[[127 140 139 136 122 132 115 134]
 [133 121 127 121 142 124 139 130]
 [103 136 140 133 112 139 113 135]
 [119 130 134 132 117 134 125 130]
 [129 138 118 129 124 141 129 120]]
->
[[140 139 136 122 132 115 134 127]
 [121 127 121 142 124 139 130 133]
 [136 140 133 112 139 113 135 103]
 [130 134 132 117 134 125 130 119]
 [138 118 129 124 141 129 120 129]]

[[129 131 123 141 136 125 120 122 140]
 [115 144 126 139 120 104 114 129 151]]
->
[[131 123 141 136 125 120 122 140 129]
 [144 126 139 120 104 114 129 151 115]]

[[133 129 124 123 136 120 145 103 138 137 134]
 [122 130 125 128 129 128 144 122 139 126 137]
 [133 123 137 140 135 120 134 118 133 123 146]
 [108 136 149 151 118 123 129 127 131 122 129]
 [104 140 140 143 114 127 135 128 137 125 123]]
->
[[129 124 123 136 120 145 103 138 137 134 133]
 [130 125 128 129 128 144 122 139 126 137 122]
 [123 137 140 135 120 134 118 133 123 146 133]
 [136 149 151 118 123 129 127 131 122 129 108]
 [140 140 143 114 127 135 128 137 125 123 104]]

[[120 133 118 119 132 113]
 [110 103 129 127 117 124]
 [134 109 119 121 115 147]
 [124 132 137 134 124 139]]
->
[[133 118 119 132 113 120]
 [103 129 127 117 124 110]
 [109 119 121 115 147 134]
 [132 137 134 124 139 124]]

[[144 101 136]
 [144 120 121]
 [122 136 131]
 [124 151 115]]
->
[[101 136 144]
 [120 121 144]
 [136 131 122]
 [151 115 124]]

[[128 123 146 134 116 131 131 116]
 [140 127 141 124 119 153 125 122]
 [121 138 131 134 133 132 124 125]
 [135 121 137 133 109 128 128 129]
 [113 120 114 129 137 146 131 133]
 [120 141 140 133 144 113 126 147]
 [133 135 128 129 129 138 131 131]]
->
[[123 146 134 116 131 131 116 128]
 [127 141 124 119 153 125 122 140]
 [138 131 134 133 132 124 125 121]
 [121 137 133 109 128 128 129 135]
 [120 114 129 137 146 131 133 113]
 [141 140 133 144 113 126 147 120]
 [135 128 129 129 138 131 131 133]]
---
[[132 148 140 155  99]
 [156 117 112 125 116]]
->
[[148 140]
 [117 112]]

[[104 128 112]
 [106 142 122]
 [116 120 129]]
->
[[128 112]
 [142 122]]

[[131 149 147]
 [124 151 140]]
->
[[149 147]
 [151 140]]

[[144 117 147 141 101]
 [121 132 122 136 137]
 [122 124 131 142 120]
 [134 117 132 138 146]
 [111 147 117 121 140]]
->
[[117 147]
 [132 122]]

[[139 152 151 124 144]
 [118 121 151 101 141]
 [123 119 151 102 143]]
->
[[152 151]
 [121 151]]

[[126 124 122 113 147]
 [142 130 127 131 105]]
->
[[124 122]
 [130 127]]

[[152 126 126 129]
 [131 152 114 111]]
->
[[126 126]
 [152 114]]

[[128 133 106]
 [128 122 115]
 [131 133 119]
 [131 123 112]
 [130 131 111]]
->
[[133 106]
 [122 115]]

[[150 109 139 118]
 [128 106 139 107]
 [137 123 129 113]
 [131 115 126 147]]
->
[[109 139]
 [106 139]]
---
[[145 116 132 157]
 [133 130 107 128]
 [141 115 134 158]
 [140 114 126 157]]
->
[[145 133 141 140]
 [116 130 115 114]
 [132 107 134 126]
 [157 128 158 157]]

[[131 124 118 135 104 133 122 116]
 [131 127 119 130 104 135 122 124]
 [131 130 125 129 104 121 121 132]
 [124 115 131 132 104 122 127 120]
 [144 137 137 131 104 120 132 124]
 [128 137 122 133 104 124 120 125]
 [137 130 126 138 104 133 125 123]
 [140 137 134 130 104 119 131 124]
 [132 136 119 143 104 128 126 121]
 [135 143 116 143 104 127 123 117]]
->
[[131 131 131 124 144 128 137 140 132 135]
 [124 127 130 115 137 137 130 137 136 143]
 [118 119 125 131 137 122 126 134 119 116]
 [135 130 129 132 131 133 138 130 143 143]
 [104 104 104 104 104 104 104 104 104 104]
 [133 135 121 122 120 124 133 119 128 127]
 [122 122 121 127 132 120 125 131 126 123]
 [116 124 132 120 124 125 123 124 121 117]]

[[141 124 125 138 140 148 135 104]
 [111 146 109 133 118 123 135 107]
 [120 114 154 112 128 132 125 137]
 [128 106 122 126 119 118 150 150]]
->
[[141 111 120 128]
 [124 146 114 106]
 [125 109 154 122]
 [138 133 112 126]
 [140 118 128 119]
 [148 123 132 118]
 [135 135 125 150]
 [104 107 137 150]]

[[133 132 103 114 129]
 [136 122 128 134 128]
 [120 120 145 133 111]
 [147 119 140 107 142]]
->
[[133 136 120 147]
 [132 122 120 119]
 [103 128 145 140]
 [114 134 133 107]
 [129 128 111 142]]

[[122 124 122 130 127 134 140 129 116 129]
 [145 123 121 125 129 120 133 121 100 129]]
->
[[122 145]
 [124 123]
 [122 121]
 [130 125]
 [127 129]
 [134 120]
 [140 133]
 [129 121]
 [116 100]
 [129 129]]

[[116 154 126]
 [152 119 131]
 [151 137 132]
 [130 110 130]
 [116 120 128]
 [133 134 127]
 [120 114 127]]
->
[[116 152 151 130 116 133 120]
 [154 119 137 110 120 134 114]
 [126 131 132 130 128 127 127]]

[[113 131 132 117 117 136 128 123]
 [123 122 132 128 140 132 132 118]
 [145 117 126 143 115 141 122 123]
 [143 122 118 141 141 115 120 127]
 [132 136 117 129 136 109 113 138]
 [118 130 137 122 141 121 144 128]
 [129 149 147 123 118 124 144 146]
 [113 112 116 116 129 144 118 115]
 [115 116 109 118 137 135 114 124]]
->
[[113 123 145 143 132 118 129 113 115]
 [131 122 117 122 136 130 149 112 116]
 [132 132 126 118 117 137 147 116 109]
 [117 128 143 141 129 122 123 116 118]
 [117 140 115 141 136 141 118 129 137]
 [136 132 141 115 109 121 124 144 135]
 [128 132 122 120 113 144 144 118 114]
 [123 118 123 127 138 128 146 115 124]]
---
[[101 121 141 132 112 148 122 134 138]
 [124 123 135 130 128 113 152 119 110]
 [137 126 113 142 142 128 131 114 118]
 [134 123 115 143 131 130 120 123 138]
 [119 122 137 126 130 115 156 117 109]
 [133 128 115 137 134 121 130 117 122]
 [119 122 142 128 128 113 157 120 111]
 [108 111 142 136 122 136 142 124 130]
 [116 124 144 121 122 118 149 127 116]]
->
[[116 127 149 118 122 121 144 124 116]
 [130 124 142 136 122 136 142 111 108]
 [111 120 157 113 128 128 142 122 119]
 [122 117 130 121 134 137 115 128 133]
 [109 117 156 115 130 126 137 122 119]
 [138 123 120 130 131 143 115 123 134]
 [118 114 131 128 142 142 113 126 137]
 [110 119 152 113 128 130 135 123 124]
 [138 134 122 148 112 132 141 121 101]]

[[130 117 131 124 124 139 137 146]
 [140 121 139 131 129 134 140 147]
 [151 122 127 112 134 132 141 140]
 [141 123 127 105 120 129 142 139]
 [135 130 148 132 119 118 127 141]
 [134 138 130 148 106 118 134 123]
 [133 138 124 137 119 134 142 119]
 [123 137 138 138 108 131 133 121]
 [129 145 125 132 115 138 139 127]
 [136 141 130 136 116 127 137 131]
 [130 140 134 148 102 119 132 124]]
->
[[124 132 119 102 148 134 140 130]
 [131 137 127 116 136 130 141 136]
 [127 139 138 115 132 125 145 129]
 [121 133 131 108 138 138 137 123]
 [119 142 134 119 137 124 138 133]
 [123 134 118 106 148 130 138 134]
 [141 127 118 119 132 148 130 135]
 [139 142 129 120 105 127 123 141]
 [140 141 132 134 112 127 122 151]
 [147 140 134 129 131 139 121 140]
 [146 137 139 124 124 131 117 130]]

[[114 119 122 108 134 128]
 [112 119 128 110 135 128]
 [104 120 129 111 136 129]
 [110 120 129 111 137 128]
 [112 119 123 109 134 129]
 [102 122 133 112 137 128]
 [110 119 124 109 135 128]
 [112 121 131 112 137 128]
 [100 119 125 109 135 128]
 [100 119 127 109 135 129]
 [100 120 128 110 135 128]
 [116 118 122 108 134 128]]
->
[[128 134 108 122 118 116]
 [128 135 110 128 120 100]
 [129 135 109 127 119 100]
 [128 135 109 125 119 100]
 [128 137 112 131 121 112]
 [128 135 109 124 119 110]
 [128 137 112 133 122 102]
 [129 134 109 123 119 112]
 [128 137 111 129 120 110]
 [129 136 111 129 120 104]
 [128 135 110 128 119 112]
 [128 134 108 122 119 114]]

[[135 155 105 129 119 110 142 119 153 117 150 145]
 [112 102 144 100 113 150 107 102 145 134 113 137]
 [152 106 129 126 145 137 121 129 120 139 116 110]
 [119 147 140 106 136 152 135 152 132 139 101 105]]
->
[[105 101 139 132 152 135 152 136 106 140 147 119]
 [110 116 139 120 129 121 137 145 126 129 106 152]
 [137 113 134 145 102 107 150 113 100 144 102 112]
 [145 150 117 153 119 142 110 119 129 105 155 135]]

[[118 124 132 127 139 124 120 118]
 [114 121 122 138 132 125 125 147]
 [112 121 113 135 141 122 127 146]
 [123 126 129 127 126 137 131 131]
 [114 123 118 129 148 114 118 124]
 [114 121 116 129 151 122 131 142]
 [122 124 124 132 132 131 133 145]
 [113 121 135 125 144 130 123 120]
 [112 121 120 129 153 117 122 129]]
->
[[129 122 117 153 129 120 121 112]
 [120 123 130 144 125 135 121 113]
 [145 133 131 132 132 124 124 122]
 [142 131 122 151 129 116 121 114]
 [124 118 114 148 129 118 123 114]
 [131 131 137 126 127 129 126 123]
 [146 127 122 141 135 113 121 112]
 [147 125 125 132 138 122 121 114]
 [118 120 124 139 127 132 124 118]]

[[140 151]
 [139 145]]
->
[[145 139]
 [151 140]]
